Rotation paths and how fast each direction turns (degrees a step):
Each turn is a multiple of 5 degrees from 10 to 175, or 0.
Each row of a path follows its step; steps can be skipped.
Path 1:
step 0: [-15.1  -3.4 -23.8  12.3  -6.9  -1.0 -17.5  -5.9 -18.3   6.5  15.8 -14.4
  -7.4   4.0  12.0  -8.2  18.4  16.9  27.3  -9.4  -9.7  32.3   7.9  -1.2
 -10.2  14.5 -24.6 -19.6  -7.9   1.5   9.3 -31.5  32.3   1.6  -7.5 -12.5
  10.2  -7.3   6.8  -4.0 -16.8  -0.1  25.3 -25.4  -9.8  -5.0 -14.7]
step 10: [-18.0  -7.6 -17.2   0.7  -3.5  -9.7   2.1  12.9  -9.7 -12.9 -22.1   1.4
  18.0  11.3   2.2   8.1 -22.6  17.4  21.8 -13.8 -18.9  39.1  36.9 -17.2
   0.7  10.5 -11.0   0.9 -21.2  20.2 -11.3   9.2  25.6  11.5   4.8  -9.2
   7.3  12.4 -18.4   0.5   1.4  11.6  -4.9 -19.4 -10.0   7.5  13.7]
step 11: [ -1.4 -26.7 -37.9   0.9 -10.1  -7.2   2.3  -4.5 -24.1 -11.4 -11.7   6.7
 -25.3   8.3  -2.1  17.2  12.0 -18.2  15.4 -11.5  16.2  33.8  25.4   6.0
 -29.0  12.0 -15.2  -1.5 -15.5   7.6 -26.4  -7.0   2.1  -9.8   0.9   7.1
 -11.5 -27.1 -12.0  -3.9  -2.2  -5.6 -12.8   1.4   1.5  -8.0  -1.2]
step 14: [-13.7  -4.6 -15.5  -5.8   5.2 -12.0   3.9   5.6  -7.0   4.8 -14.9  -8.9
  21.1  18.3  -6.0  29.9  -9.5 -35.5 -21.4  26.8  18.1  -0.4   6.2 -14.7
 -20.1  11.4 -22.7  13.6 -28.2  14.7  -6.3 -11.4 -10.6   8.1  -3.6  -3.9
   0.1  -7.5   4.6 -24.1   5.9  18.8  -1.7 -16.3  16.4  19.2  18.4]
step 15: [ -4.1   0.4  11.7  15.0  16.1  -4.7  -7.0   7.7  -4.0   8.2 -10.1   0.9
  11.4   6.8  -0.1   2.2 -11.9   2.7 -15.2   3.0 -11.0  56.9   8.3 -15.1
 -33.5   6.6 -16.9 -19.1  -6.3  21.2  -8.6 -11.0   2.3  35.2  25.4  15.0
  -1.8   9.7 -18.9  -8.3  17.3   4.8   1.7  -5.7  17.3  11.3   3.7]
step 17: [-24.2  -3.0 -13.7 -10.9 -34.3  -4.0  24.6   4.9 -30.6 -12.8  -1.8 -11.4
   7.7  28.3 -13.7  -6.3   4.0   4.9   7.5 -12.3 -16.4  13.8   9.4  -6.6
 -26.8  21.3   0.1   7.7 -25.0  -4.6 -12.1  16.1   5.3  -7.5  10.6  -5.0
  -0.1 -26.3   4.7 -23.9  15.4   7.6   0.9  -2.3 -20.1   5.0  21.1]
step 21: [ -6.6 -11.5 -23.2 -19.6 -16.8  -5.7 -11.2 -22.7   5.4  10.1  29.6  -7.4
  21.8  -3.5 -11.9   3.0  -8.1   0.4  -5.2  29.5  12.7  38.0  19.2 -29.2
 -32.3  10.2 -21.5  -0.9 -21.8   7.6  -6.0   0.7  -7.0  20.4  -6.6   0.2
 -17.9   1.4  -3.9   2.9  -8.6  -3.0   1.3  -6.0   8.0   5.9   7.7]
step 23: [ -8.6  -3.4 -36.1  23.3  -5.1   9.0  13.7  16.0 -26.6   0.1  -9.0   5.6
 -20.9  16.6 -15.1  -2.3 -13.2  16.8  16.8   9.7 -18.2   8.9   4.9 -15.7
 -20.1  25.3  -3.6  -9.7 -13.5  -8.7 -19.6 -39.1  16.3 -10.1  18.4   7.7
   2.8   2.7 -10.5  -5.6   5.7   9.4 -10.3 -16.0 -11.0 -15.0   0.4]
step 26: [-24.0   4.4 -21.2  31.6   8.4  -1.2   6.1  -8.3   4.1  16.9  23.1   5.2
  19.4   8.8  18.3   4.5 -15.0 -11.0   3.0   9.6   5.3  18.2  19.6 -21.8
   1.7   7.1 -29.2  20.0 -32.5  17.1  -3.1  -7.6  10.4  -2.1  -5.1  13.6
  -5.8  11.5  -7.5   1.4 -15.1  -1.8  -5.2 -32.2  -7.4   3.8  29.2]
step 27: [ -9.3  14.2 -13.7  18.7 -19.8   3.6   1.0   1.4   4.5   2.6 -12.7   8.8
   9.6  10.1  17.7   6.5  14.1 -25.6  -4.4  22.0   0.3  25.4  26.2 -19.6
 -36.2   5.3  -1.5  15.6 -21.9  -3.8 -11.3   0.6   4.5   9.5   2.8  18.4
 -22.1 -21.9 -18.4  -4.5  29.7  -7.2  -0.9  10.8  22.5  -9.2   8.1]
Directions:
[  9.5   1.3   0.9  -3.4   5.2   2.6  -5.2  -1.2   5.3   5.0  -0.7   4.3
   6.3   8.9   5.0  -5.9  -7.9  -4.7  -2.8  -3.9   0.1   0.5   1.2   1.4
  -1.3  -8.2  -3.6  -1.4 -10.4   8.2  -0.2  -0.9  -6.7   1.3  -9.4   2.5
   4.6  12.1   0.6  -2.3   1.7   4.9  -0.1   2.2   3.0   2.4   3.0]
65
[ -1.2   3.6  -5.2  -1.4  -0.4  -3.0  -2.1   6.1   7.2   8.0   2.6   7.8
  -3.1   1.2   4.6   3.1  -3.5  -2.0  -8.1  -4.2  -4.4   2.9   4.6  -4.2
 -11.2   1.6  11.8   2.8   3.8  -1.2   1.4   6.4  -3.8  -4.0   6.5 -11.0
  -1.6   3.4  -0.1   1.9  -5.5  -1.4  -1.6  -6.8   1.6   4.7  -4.9]
60
[ -4.9   6.5  -1.1  -4.1   9.4  -6.6   1.0   3.6   0.8   0.9   2.3  -0.9
  -2.3  -1.7  -3.8  -6.5   1.5   2.5  -2.3   8.6  -2.8   2.0  -5.8   6.2
  -7.2   2.9  -0.1  -9.5   4.3   7.0   7.0  -5.2   2.4  -2.6   2.1  -1.7
   3.4   3.1   9.0 -10.3   8.5   3.9  -4.0  -4.2  -4.7  -3.9   2.2]
45
[  5.4   5.1  -1.7   5.5  -7.8  -0.8   0.6  -2.4   0.6  -0.2   1.1  -7.4
  -1.7   5.0  -3.7   1.7  -2.1  -4.6  -5.3  -3.1 -10.1   5.4   3.0  -0.8
   3.4   1.6  -2.3   0.8   8.1   4.2   0.2   3.4   4.7   2.2 -11.6  -5.3
   0.2  -0.9  12.0   7.3   7.3  -9.6  -6.0   1.6   0.1  -1.7   3.2]
35
[ -4.6   2.2   3.0   0.7  -1.2 -10.7   1.8   1.4   5.3   3.0   0.7   2.1
   9.3  -9.4   2.2   4.4  -0.5   2.1  -3.6  11.3  -1.6  -0.5   8.5   1.8
   0.8   5.8  -2.6   8.9   1.4   4.5  -2.2   0.2  -5.5   9.2   4.1   8.1
   0.1   6.7   1.9   8.0   6.1   0.6   3.0   5.2   3.6   0.4  -0.2]
60
[  7.8   8.3  10.1  -0.4   0.0  -1.6  -3.0   1.0  -5.0  -3.7   0.1   0.3
  -2.8 -14.2   3.7   0.4  -0.3   4.5   6.8  -0.1  -7.3  -0.5   4.3  -3.5
  -1.6  -2.3  -1.2  -7.1   0.5   1.6   8.1  -0.9   2.3   2.1  -5.6  -4.7
   7.0   2.3  -4.7   3.4  -4.9  -3.1  10.3  -7.5   2.8   4.2   2.4]
115
[  0.8  -0.1  -3.4  -7.9   0.3  -3.6   6.2  -4.4  -1.3   1.4  -5.3  -0.8
  -6.9 -10.9   4.6   0.8   8.0 -12.5  -2.3   6.0   3.7  -2.3   1.8   0.5
  -4.2  -3.4  -1.7   4.2  -5.5   0.1   2.0   4.4  -6.3 -11.1  -8.8   0.3
  -3.3  -6.6   5.3  -2.8  -1.1  -1.9  -1.2   3.6   4.7   3.5   5.0]
140
